(in the rows, 128 means zero)
One turn sends every row of this set to another row. A few are shown first. Where does it send the rows asked after them?
Fazo: [ 89  97 142 151 145 148 168 147 122 109 140 145 141 150 103  98 125 131
 159 112 134 105 122 152 138 107 140]
naled: [110 117 158 148 132 122 141 107 149 147 130 128 164 127 145 123 163 127
 109 172 119 107 147 141 123 114  94]
vafan: [111 106 120 138 157 112 112 106 150 132 147 164 151 130 128  95 104 108
 111 160 106 150 136  98 129 138 112]
luda: [107 117 123 130 153 114 126 107 151 129 130 163 163 120 127 117 116 108
 111 158 115 144 146  91 116 108 113]
rem: [113 113 142 128 146 101 116 116 136 135 152 162 145 121 129 104 110 115
 112 155 112 142 148  98 130 115 101]
tigit: [134  87 139 127 141 150 165 147 135 110 121 167 154 110  93  82 104 103
 145 179 131 129 116 140 138 139 137]
vek: [105 110 121 131 133 137 153 161 117 163 123 146 152 149 135  82 131 123
 168 140 124 121 116 141 139 158 160]
seneg: [ 86 125 116 154 112 105 157 137 127 101 153 131 122 141 116 103 152 137
 155 122 110 118  97 147 153 116 145]
nutu: [113 112 154 145 150 136 145  99 164 131 131 145 167 121 143 126 165 123
 101 165 117 130 146 144 115 115  99]
motam: [116  64 109 150 162 134 149 129 162 128 133 115 154 144 111  97 150 100
 124 152 146 133  96 169 104 135 125]
Posa: [105 106 142 166 144 140 138  90 162 135 127 128 173 132 142 122 158 125
 110 169 120 112 132 146 119 128  96]
nefi: [132 150 142 156 121 108 148 116 145  75 120  99 149 111 131 123 128  93
 139 174 113 127 111 145 131 143 141]
nosip: [143  94 139 124 157 151 160 147 149 105 124 163 152 106 108  92 110  94
 139 174 127 151 120 155 131 158 144]
naz: [134 147 140 164 112 109 158 127 135  83 130 111 145  96 123 104 136 115
 127 177 105 119 109 162 137 142 139]
loni: [105 150 119 160 117 113 152 160 121 134 130 130 155 121 150  91 110 142
 140 118 117 118 121 160 127 148 159]
Fur: [128 141 140 176 124 127 148 109 151  81 126 115 160 101 132 105 123 110
 125 176 105 120 113 161 137 162 130]
rap: [118 111 133 118 157 113 122 110 152 137 144 174 149 118 136 107 128 109
 104 160 107 162 144 109 122 129 110]
golen: [ 90 123 153 154 131 127 149 142 132 132 144 148 156 137 150 113 103 148
 138 108 127 109 151 148 128 117 120]
sosev: [140 158 147 162 136 119 150 116 143  79 132 116 148  96 130 111 138 104
 115 169  99 137 123 163 123 148 145]
kifi: [130  76 125 125 140 138 167 142 158  97 114 161 159 105 102 106 109  95
 146 174 141 142 109 144 130 139 138]
Nodel: [ 79 117 138 137 115 140 137 172 114 146 123 154 152 138 132  88 136 123
 168 134 127 141 128 152 128 162 149]
garo: [127  68 112 127 152 128 158 145 167 130 113 127 160 126 116 106 140  96
 135 159 159 139 102 164 100 131 138]
rade: [ 63 122 135 131 103 116 127 147 123 144 137 157 139 143 136 104 158 132
 158 130 113 145 132 132 140 145 129]
Botef: [ 69 128 132 150 107 111 136 151 114 108 142 136 128 139 112  99 162 124
 160 120 112 139 111 146 138 130 147]
buk: [ 62 127 153 156 117 134 139 152 125 123 137 153 154 131 135 107 130 144
 141 104 125 131 149 154 118 124 121]
sofu: [129  68 123 132 159 138 155 151 144 143 127 124 152 139 102  89 153 104
 127 155 150 124 111 166 101 123 135]
Bimo: [108 117 135 145 144 129 139  96 156 138 111 137 173 123 142 131 160 117
 112 173 122 117 141 119 115 111 108]
Febag: [ 77 148 137 160 109 129 139 165 111 123 127 136 154 120 136  91 127 132
 147 115 119 134 133 158 118 149 154]
tiva: [130 131 110 148 138  76 127 139 131 106 157 101 125 119 120  92 127  97
 112 139 119 143 101 150 106 128 150]
zak: [133  88 125 141 143 151 155 133 154 103 122 165 161 108 107  85  94 102
 139 179 122 140 110 140 137 163 134]
sipo: [ 86 113 137 127 113 105 137 133 131 153 147 147 132 157 147 109 151 134
 159 140 110 122 124 123 159 138 120]
Tuzu: [ 64 101 151 147 125 144 149 160 118 111 137 148 140 144 104 100 142 127
 162 111 135 135 126 160 130 122 134]
vagu: [133 138 117 143 153  87 125 123 139  99 156 106 125 123 126 102 149  91
 111 148 106 160 108 147 113 135 151]
Far: [131  74 130 129 170 139 158 140 158 121 132 127 146 134 106 100 158  93
 128 155 145 143 108 176 107 131 134]
gazo: [122 118 104 159 152  85 116 120 143 107 157 102 133 134 127  95 127  90
 116 143 116 153  97 142 111 142 139]
Lon: [131 138 118 149 147  81 125 128 140  96 140  91 140 124 132 114 120  83
 124 144 127 148 112 138 105 130 147]

seneg turns into Fazo
Lon turns into garo
Now these:
Nodel turns into rade
Fur turns into zak
naz turns into tigit
nutu turns into sosev

One turn sends every row of this set to another row. A few are shown first. Where does it send the rows asked after them?
biko: [138 120 119 150  93 150 153 132  87 120 173 102 117 127 135 123 113 150]
riz: [102 145 125 117 139 135 131 167 125 117  97 152 132 125 118 152 132 142]
nokoz: [144 120 141 103 121 131 110 111 113 152 122 117  91 106 149 126 126 129]
Lepir: [116 143 122 126 147 152 121 161 124 112  95 163 120 129 117 146 148 140]
Veta: [130 128 164 126 121 138 123  84 108 152 122 121 109 135 135 144 112 130]
pid: [133 138 106 120  92 136 121 142  84 104 165 108 112 102 133 122 120 123]
migud: [132 137 149  94 125 138 128 105  99 142 114 117 104 111 130 138 111 105]
fofo: [152 136 107 135 105 159 133 124  95  90 167 117 137 143 134 114 127 105]
Kas: [157 128 126 157 107 158 113 120  76 102 141 104 126 147 122 122 117 110]
ziliv: [128 153 136 143 168 163 130 147 120 129  99 148 141 151 134 147 142 134]
Kezi: [154 132 116 149 119 169 146 122  72 101 158 107 122 145 134 115 114 119]
fak: [140 125 105 134  89 138 130 135 106  94 179 121 132 131 136 122 123 127]
Nepet: [128 166 122 146 160 150 127 154 105 125 118 152 147 138 107 148 138 144]
Nivi: [148 108 128 167  87 141 118 129  97 124 161 100 125 132 129 126 126 147]
muso: [143 137 120 116 105 122 125 147  94 108 180 120 110 104 135 123 122 112]
bir: [111 143 140 142 147 149 128 163 144 135 111 122 132 134 115 118 145 170]
Pame: [115 143 131 143 132 154 147 157 146 154  99 126 136 136 117 137 147 160]
zofav: [156 118 139 161  94 132 150 120 105 124 166 102 136 115 142 119 123 126]
rupu: [153 150 125 143 117 161 119 119  65 105 162 113 128 135 144 125 114 107]
Kir: [125 150 128 109 151 151 134 164 139 106 106 139 145 127 103 136 134 133]
nelab: [165 133 140 147 116 142 146 115  84 101 151 113 138 124 138 118 116  91]
deteb: [102 151 135 125 150 140 121 167 126 109  99 135 125 129 107 123 132 148]
talur: [142 134 117 156  86 159 145 121 104 110 168 104 140 147 129 121 115 128]
batim: [111 157 149 152 165 156 120 152 123 120 107 135 137 152 121 126 132 151]
gini: [162 156 133 137 124 157 129 125  84 117 165 110 126 136 135 119 119  92]
dotap: [154 112 106 130 101 132 107 142  90  95 153 112 115 121 125 118 132 119]
fum: [139 125 159 130 119 138 114 101 108 159 124 116  97 124 151 136 107 133]
las: [112 137 132 149 125 150 136 157 138 139 105 148 122 132 114 146 146 165]
dimeb: [144 140 139 151  88 138 144 134 103 141 182  96 119 121 126 119 119 130]
Vego: [134 133 167 121 132 137 126  94  99 155 133 120 109 126 152 146 113 129]
Razuf: [129 157 121 156 145 155 140 155 125 149 122 136 147 129 101 138 150 161]
fures: [122 149 153 152 157 156 132 165 131 137 107 139 137 144 116 143 147 143]
kon: [140 133 149 108 123 142 112 103  99 144 106 117  94 117 138 125 111 109]
gegis: [123 154 156 147 151 162 141 144 134 118 108 138 150 149 110 150 118 142]
kig: [112 147 141 140 144 144 133 175 139 136 106 136 130 128 108 136 151 146]
Tum: [143 119 102 122 112 142 137 142  76  92 171 118 113 121 140 120 123 128]
vus: [148 134 123 152  92 155 134 122  97 136 173  90 119 123 139 117 128 140]
pomop: [155 118 119 123 104 124 141 136 100  99 159 117 127  99 140 115 129 111]
gef: [123 133 140 130 140 146 138 161 155 129 126 136 145 129 122 146 141 169]
Nefut: [114 156 112 135 140 139 134 167 118 128 115 146 139 118  91 145 137 151]
gir: [133 112 143 100 126 122 118  99 126 149 133 121  99 115 142 137 139 142]
moz: [111 152 143 138 154 144 128 173 128 123 100 148 131 132 110 145 140 133]
zodol: [140 123 147  98 126 133 131 106 117 161 135 112 101 107 145 131 135 131]
kiso: [126 150 141 153 146 174 132 141 122 132  93 149 131 147 112 141 147 141]
gem: [136 129 140  93 132 141 118  91 107 133 108 121 104 123 122 131 125 106]

zofav turns into nelab
Razuf turns into Nepet
Now these:
riz turns into Pame
Lepir turns into las
rupu turns into pid
biko turns into Kezi
zodol turns into Vego
deteb turns into bir
gem turns into gir
kig turns into fures
Nivi turns into Kas
fak turns into talur
fum turns into kon
Kir turns into gef
muso turns into dimeb

One turn sends every row of this set to another row. A few are shown first. Where does it send the rows asked after them?
tama: [118 135 124 106 127 100 166  77 135  98 146 110 174 120 117 108 120 127
  80 115 103 125 151]
Lizap: [122 147 108 138 112 123 147 120 129 137 117 131 169 143 134  85 124  79
 114 100 151 134 150]
nuro: [156 140 135 102 142 131 153 144 148 125 141 120 146 103 162 102 140 117
 131  81 116 129 101]
fivi: [150 148 125 132 166 124 155 137 144 116 151 127 164  88 174 124 138 122
 135 108 118 125 116]
ged: [145 128 122 133 168 119 152 157 132 114 166 113 149 100 175 125 122 120
 114 113 113 113 137]
venes: [153 125 123  94 131 108 140 143 150 118 124 155 151 114 164 116 125 143
 147  89 105 139 115]
Mipa: [152 113 133 115 127  93 122 103 147 125 110 103 122 111 137 139 149  83
 127 143 120 163 126]
mil: [118 126 122 100 133  84 141  90 140 174 138 118 135  94 156 121 161 127
  86 114 136 114 149]
rek: [125 148 105 112 112 119 127 128 157 121 137 110 143 129 122 100 117 150
 138 135 137 175 167]
lakub: [158 100 121  97 134 109 136 157 127 123 138 147 129 127 169 126 108 139
 130 108 112 114 139]
vokol: [163 115 134 104 146 130 150 158 125 129 156 112 125 118 168 111 123 114
 113  98 122 105 128]
Lozev: [148 133 121 126 159 109 150 139 142 114 133 145 160 102 166 144 133 149
 148 120 107 135 122]
bevi: [132 138 121 108 121 100 156  63 134 103 140 134 178 116 129 110 116 125
  89 124 112 114 160]
sevo: [102 118 114  94 130  71 136  99 150 162 135 123 141  99 153 120 152 140
  88 105 120 130 153]
Tula: [137 113 115 117 126  84 104 117 154 108 137 116 144 101 159 107 118  63
 105 120 115 153 159]
Buf: [142 112 117 127 160 104 146 159 129 112 149 132 146 113 168 146 115 146
 128 124 103 124 142]
zozos: [107 125 121  96 132  78 144  92 147 168 131 115 137  96 148 124 163 136
  90 108 125 133 139]
vimam: [118 117 111 132 111 112 152 132 120 139 101 121 145 168 114 121 124 113
 119 123 135 148 145]
Nuna: [110 119 112  98 130  76 133  96 142 167 141 125 138  97 162 118 149 130
  82 110 130 117 162]
dezos: [145 131 130 110 123 105 162  62 122 113 136 128 162 123 122 127 124 130
  92 141 120 107 154]
Rega: [147 156 113 123 118 140 131 121 143 136 154  99 133 121 133  94 121 122
 128 145 163 143 175]
gizi: [162 122 127 122 125  97 110  96 145 126 124 122 136  96 158 119 137  60
 119 137 134 142 145]
zepo: [139 160 116 116 117 135 139 115 153 133 140  96 137 121 119  99 135 138
 140 138 153 167 151]
pazer: [133 138 113 137 108 119 148 112 126 142  96 144 158 150 123 110 133 101
 134 119 151 141 139]
Zibe: [130 126 131 108 129 105 170  75 125 108 140 103 157 128 112 126 127 134
  82 134 108 119 145]
duvok: [106 124 106 135 116 115 151 143 124 130 124 109 155 158 124  95 117  91
 100 103 135 144 156]
gok: [132 142 101 117 112 121 120 131 146 125 153 113 139 128 135  94 105 136
 125 141 147 152 191]
gov: [128 104 121 112 129  80 117 125 154 107 124  97 131 115 138 125 130  87
 109 124 101 174 139]

pazer turns into vimam
Nuna turns into mil
Now these:
zepo turns into rek
gizi turns into Mipa
bevi turns into dezos
Buf turns into ged
venes turns into lakub

One turn sends every row of this set to another row. A few are shown first. Where does it send the rows asked after them?
mose: [147 134 152 165 112 133 115 136 158 136 124 113 164 144 150 107 149 121
 137 104 151 135 133 107 136 105 102 119 104 116]
Dazum: [111 122 112 172 172 128 124 119 150 143 141 131 143 165 129 121 128 120
 106 140 174 130 133 117 138 167 119 118 103 121]
rakis: [136 142 141 140 128 179 124 159 135 126  78  91 141 150 131 105 153 163
 158 101 110 141 138 117 131 164 105  97 118 136]
fonob: [115 107 133 130 176 112 158 114 129 125 106 126 144 167 119 106 128 123
 118 115 107 125 102 100 164 144  66 133 125 122]
lib: [140 157 139 140 132 121 132 164 176 111 117 128 145 131 104 151 119 113
 134 103 134 137 146 109 115 113 113 111 127 112]
vafu: [167  92 101 119 117 148 104 151 158 137  95 137 129 182 131 111 138 149
 142 127 107 133 132 143 129 133 103 125  88 129]
lerem: [149 187 139 159 145 144 145 140 155 129 114 119 143 121 122 109 122 124
 113 107 153 137 128 108 105 142 107 117 117 130]
bibo: [146 153 131 126 154 150 164 133 179 127  74 129 140 160 137 103 132 149
 134 120  85 133 133 122 128 185 109 109 103 153]
mag: [138 125 126 130 166 125 150 102 108 131 123 126 137 158 107 104 143 128
 127 106 131 137  80 112 131 142  68 121 145 103]
Kede: [139 158 145 113 144 162 136 147 143 104  75 100 149 160 110 140 134 177
 154 106 125 142 133 138 153 172 132 104 104 142]
Tofom: [ 95 108 114 163 130 141 102 130 124 140 121 106 120 180 136 120 139 153
 132 133 151 123 156 127 161 136 102 137  96 146]
dimar: [157 114 116  93 123 127 117 129 170 117  90 149 132 198 122 133 122 154
 141 124 141 137 119 151 157 134 125 134  87 134]
gezo: [152 160 157 134 132 133 124 139 168 107 110 121 167 148 125 139 136 127
 136  91 173 141 114 125 145 108 136 114  99 108]
guv: [ 86 122 123 155 147 123 115 118 130 133 135 121 122 171 114 162 138 132
 141 120 159 132 150 125 139 161 129 103 129 110]
Vedu: [129 108 115 104 107 111 127 133 166 130  92 158 123 201 114 143 120 105
 142 135 126 141 139 130 147 144 107 118 117 121]
pabet: [139 131 111 117 172 118 155 112 127 128 115 129 111 154 113 108 123 150
 123 105  93 119  97 122 131 127  70 138 127 132]
vifev: [142 113 124 124 195 128 147 141 129 121 117 117 144 140  97 103 116 149
 119 109 109 135 112 107 132 153  72 125 136 116]
kufo: [ 91 125 136 137 148 133 111 120 127 122 115 106 133 181 125 146 126 152
 129 114 180 135 139 135 177 148 136 127  95 137]
pimik: [116 159 133 120 131 134 151 126 159 117  91 119 123 163 122 151 138 160
 165 109  80 130 155 130 132 171 117 104 126 146]
Nol: [135 121  92 121 127 137 136 120 146 142  87 155 112 205 123 114 125 115
 117 149 133 138 114 137 139 174  98 124  99 141]

bibo turns into Nol
mag turns into vifev
gezo turns into Kede
Now these:
vafu turns into Tofom
lib turns into pimik

One turn sends every row of this set to another row. A few are shown first. Where does it send the rows asked after them?
lar: [108 126 154  99 139 114 139 105 116 146 149 126 154 144 102 113 124 129
 131 142 137 187 140  78 118 128  99 132 129  96 108 112 137 136 142 119
 139 122]
Bez: [ 93 133 160 102 141 118 140 106 110 142 141 129 141 141 116 116 138 125
 149 132 127 168 131  94 117 145 101 126 136  97  94 110 137 120 159 112
 144 117]
geza: [136 148 120 132 116 100 147 139 159 163 128 142 141 156  81 119  92 125
 151 157 156 149 132 161 130 136 136 130 105 120 111 112 127 135 144 159
 118 141]
Feb: [112 135 121 164 123  91 154 129 168 116 148 156 105 129 129 137 119 111
 134 141 122 113 151 160 130 110 129 124 108 180 130 133 116 131 121 101
 135 129]
Dalan: [118  94 118 131 127 126 137 138 133 143 167 134 144 154 127 111 125 106
 150 153 143 136 114 103 108  89  95 119 109 145  95 147 146 139 120 102
 141 120]
fevo: [111 118 124  98 118 113 124  97 134 152 156 117 158 143 113 108 145 131
 128 189 129 133 123  90 121  90 108 114 122 118 132 122 148 105 110 144
 129 138]
vutik: [116 110 150 133 148 151 106 122 117 138 142 135 150 149 176 142 126 139
 129 128 107 144 125 101 130 115  98 139 142 144 105 128 127 107 115 110
 134 126]
pevid: [129 154 141  83 116 105 142 133 167 111 116 110 115 108 103 107 118 125
 119 148 110 148 163 136 147 142 124 134 123 142 150  96 119 109 138 155
 145 150]
Labir: [131 127 108 115 135 110 155 130 138 162 121 145 131 159  79 119  99 120
 139 126 144 137 126 158 120 154 137 133 114 116 103 119 139 155 138 163
 115 135]
roge: [124 150 135  87 111 125 161 132 154 124 109 117 102 127  86 124 137 133
 121 154 111 136 165 142 140 137 147 117 126 146 159 107 130 126 124 140
 139 154]
vazap: [127 125 107 153 129 120 157 133 180 128 130 141  95 153 134 145 127 109
 127 112 121 131 146 151 129 132 131 117  94 158 141 139 154 158 127 109
 129 131]
taza: [112 127 147 125 118 140 156 112 123 121 151 113 124 147 129 142 149 114
 140 141 125 168 170  93 146  83  95 107 115 125 138 106 124 128 134 108
 159 126]
kavog: [166 139  98 133 116 105 131 128 168 117 128 144 143 122 135 125  97 122
 107 135 116 118 104 126 109 131 110 137 136 135 102 121 143 115  99 175
 133 158]
pof: [158 150 113 103 151 144 144 127 148 110 115 131 124 139 125 145 117 157
 109  86 118 135 147 119 139 152 125 157 126 121 125 117 131 130 152 125
 111 125]
Tov: [148 145 120 139 164 113 121 124 141 111 127 154 141 128 128 140 106 152
 123  78 131 140 140 125 143 134 129 140 133 131 109  88 102 128 156 120
 126 119]
zote: [167 172 115 129 134 136 141 131 158 103 118 138 127 125 127 143 102 150
 122  96 137 153 141 115 138 131 128 155 105 120 121 109 120 135 160 115
 128 118]
dume: [123 167 154 112 131  95 145 115 150 102 132 120 124 110 103 135 132 133
 119 148 120 127 168 151 134 127 127 114 140 140 159  94 116  93 118 134
 147 154]
Dur: [ 99 103 121 131 123 127 130 129 124 144 152 142 133 147 136 113 136  98
 163 146 139 116 106 117 106  95 106 106 113 139  87 138 146 127 130 116
 149 113]
vogo: [152 143 108 117 144  89 125 111 164 112 137 147 163 133 127 133 124 147
 115 140 118  97 102 133 120 127 123 135 152 146 107 106 130  92 107 151
 124 153]
mege: [ 97 131 143 102 119 122 110  93 123 160 137 131 151 137 125 118 144 142
 135 193 125 126 117 102 118 106 125 118 134 121 128 119 145 100 116 132
 132 135]
Lonul: [129 103 135 123 145 151 113 117 124 130 151 129 158 150 167 137 125 134
 116 125 113 155 137  82 139  88  95 142 127 145 119 127 120 121 108 119
 133 120]
Vifaz: [ 95 138 155 131 113 146 141  99 119 125 132 128 119 138 148 154 156 115
 145 139 124 149 159 105 139  85 112 100 119 126 136 104 131 122 135 111
 161 115]
kadu: [158 130  98 128 124 121 138 131 156 132 127 139 127 140 131 136 123 137
  98 140 106 104 118 129 115 138 123 128 148 134 129 130 149 112  87 167
 116 168]
mos: [110 138 131 137 128  79 146 115 162 148 137 161 144 132  76 119  96 126
 145 131 153 139 144 155 118 143 136 111 120 125  91 110 133 141 153 132
 116 120]
pova: [131 133 113 162 124 100 144 138 200 128 141 137 104 152 156 139 121 111
 126 134 114 139 147 147 144 127 114 133  97 167 146 131 136 129 131 121
 127 140]

roge turns into Labir
pevid turns into geza
Now these:
Vifaz turns into Bez
vogo turns into Feb
Lonul turns into taza

